In the rows, zero is written as 128.
Named turns come first, each shown by rows before and after it. Which turns, in which order, take the first row of each pair that follows to the second? Write the first one first, as in the answered first pair.
C:
[146 141 133 118 143 125 140 124 110 146 121 154 107 116 116 105] -> [149 128 148 138 136 102 146 135 119 133 131 141 143 127 144 102]
[104 121  90  82 116 132  64 136  98 142 113 123 102 155  86 167] -> [154 116 130 102 132 158 162 119 121 156 120 166  87  69  67 119]
[ 81 202 112 149 169 206 129  59 121 159  96  82 123 135 131 109] -> [102 190 142 177 173 195 178  63 138 150 111  91 150 110 155  85]
J:
[137 112 135 138 120 117 167 138 130 126 136 135 148 102 128 149] -> [109 127 109 122 117 118 116 137 115 127 123 114 142 143 128 169]
[160 128 153 146 129 131 161 100 129 141 119 121 131  89 123 135] -> [151 104 127 113 108 114 102 131 108 125 118 118 124 126 109 174]
[122 150 151 125 142 138 116 103 124 129 108 118 169 175 174 110] -> [160 104 173 122 127 123 153 133 129 112 125 153 174 138 161 108]
[116 131 107 150 152 110 121 127 144 128 130  92 154 131 153 124] -> [139 104 121 146 143 101 142 144 145 116 140 111 156 111 144 123]
S:
[125 162 159 137 124 130 120 100 145 134 140 132 160 102 105 138] -> [129 158 152 128 124 136 118 102 140 135 139 141 146  96  92 142]
[141 172 101 166 135 155 126 125 127 154 109  73 151 135 153 105] -> [168 153 117 166 135 161 166 130 134 154 115 102 139  96 137  91]
[142 107 154 132 117 113 166 166 136 112 150 132 152 134 152 116] -> [149  97 135 100 111 128 152 172 124 115 141 153 112 121 110 130]
M:
[121 128 127 129 116 138 112 128 119 123 131 134 118 136 123 142] -> [126 126 129 129 115 139 117 131 118 121 134 138 117 131 121 142]
[115 118 147 159 138 115 132  88 146 140 125 118 132 148 137 122] -> [128 115 148 150 138 127 146  87 144 148 123 136 111 125 117 118]
[180 124 143 152 154 124 185 127 139 126 133 146 135  79 123 128] -> [148 135 141 172 149  99 148 131 140 112 135 102 182 137 172 138]

(two turns a pair)
[124 143 134 146 140 145 159 107 140 134 125 131 111  96 124 109] -> [105 148 135 157 137 126 136 113 141 123 128 102 144 133 155 115]
M then M
[137  86 122 126 120 121 114 128 110 117 108 151 140 122 147 126] -> [138  91 117 120 122 132 118 121 108 123 104 159 124 113 132 125]
C then C
[128  73 106 123 156 165 115  98 118 129 151 135  97 107 131 167] -> [132  78 116 133 161 168 133  94 124 131 155 137  97  95 134 155]
J then J
[ 98 130 102 122 129 138 108 159  97 114 149  97 136 154 110 128] -> [116 140 107 119 139 163 144 142 102 129 145 121 105 113  84 111]
C then J
[108 139 138 162 133 123 127 119 134 126 121 105 151 145 154 115] -> [112 112 120 131 114 112  94 145 117 115 122 117 135 157 128 147]
J then C
[128 127  97 116 129 111 135 133 108 115 116 129 114 114  78 154] -> [138 129 113 130 134 116 165 124 116 120 119 135 118  93  83 136]
J then J
[130 106 133 143 115 118  94 140 138 121 131 122 150 140 154 140] -> [128 105 122 128 113 124  84 143 133 126 126 129 135 140 138 147]
S then C
[161 113 148 131 135 145 165 138 144 137 135 145 115  90 105 124] -> [122 116 118 117 122 120  85 155 127 123 129 106 132 162 123 165]
C then C
[160  48 139 111 125 117 176 172 145 114 163 159 142  64 117 136] -> [132  43 121 105 111  91 118 192 133  98 163 130 166 119 140 167]
C then S
[114 144 111 123 125 129  98 119 118 133 120 111 126 151 134 136] -> [113 150 114 130 128 129 103 114 121 133 120 107 132 153 142 130]
S then C
[113 136 114 177 124 130  89 101 136 100 121  96 176 138 173 121] -> [123 111 111 167 113 116  79 124 131  88 127 104 179 141 169 135]
S then C
[ 92 169 125 138 141 153  99 106 134 181  79 122 122 122 122 133] -> [ 94 166 148 163 144 137 119 108 148 174  87 114 158 121 154 116]
S then C
[ 80 129 130 112 134  73 114 130 116 113 129 104 182 168 169 129] -> [117 147 132  94 156 133 183  95 120 150 116 158 106  77 100 100]
C then C
[125 126 131  77 125 144 157 107 120 154 135 135  92 124  81 161] -> [128 128 135  83 129 147 166 103 123 158 135 139  93 118  83 155]
J then J
[103 163 111 108 134 126  80 122 119 123 130 103 163 181 143 137] -> [105 184 103 100 145 151  90 102 116 141 119 111 133 164 120 130]
M then S
[107 157 102 117 108 142  59 115  92 149  88  96 138 174 154 132] -> [166 130 125 103 112 172 138 116  99 161  94 165  89  76  96 106]
J then S
[145  85 137 126 115 105 116 171 114 112 149 131 165 149 148 140] -> [105 168 106 121 148 165  99 105 110 159 117 112 114 149 123 127]
J then C
[ 67 138 115 148 107 158  95 159 146  97 155 159 124 113 163 154] -> [ 73 134 123 157 107 153 108 159 151  95 160 158 134 109 172 147]
S then J
[121 152 134 145 138 140 155 111 144 127 114 122 157 125 168 121] -> [134 141 139 144 136 139 167 117 145 127 120 136 155 110 160 120]
C then S
[131 161 121 129 148 169 113 136  89 141 105 150  90 168  99 160] -> [124 183 135 152 162 176 133 116 101 147 104 138 103 164 123 138]
S then C
[131 129 125 153 112 119 129 122 149 119 141 115 143 129 172 141] -> [155 105 125 137 106 121 142 136 146 116 144 143 125 104 146 145]
J then S
[153 137 144 134 139 110 134 126 136 145 125 101 138 138 177 142] -> [157 123 124 103 128 111 105 140 119 142 122 114 112 144 146 168]
S then J
[148 100 116 116 133 108 111 158 122  99 147 150 152 132 140 134] -> [153 122 135 141 148 123 151 132 137 111 145 149 158 107 152 102]
J then J
[133 109 125 161 109 112 141 133 158 137 159  76 178 187 186 118] -> [128  93  80 105  92 121  81 152 131 138 150  92 128 204 131 163]
S then J
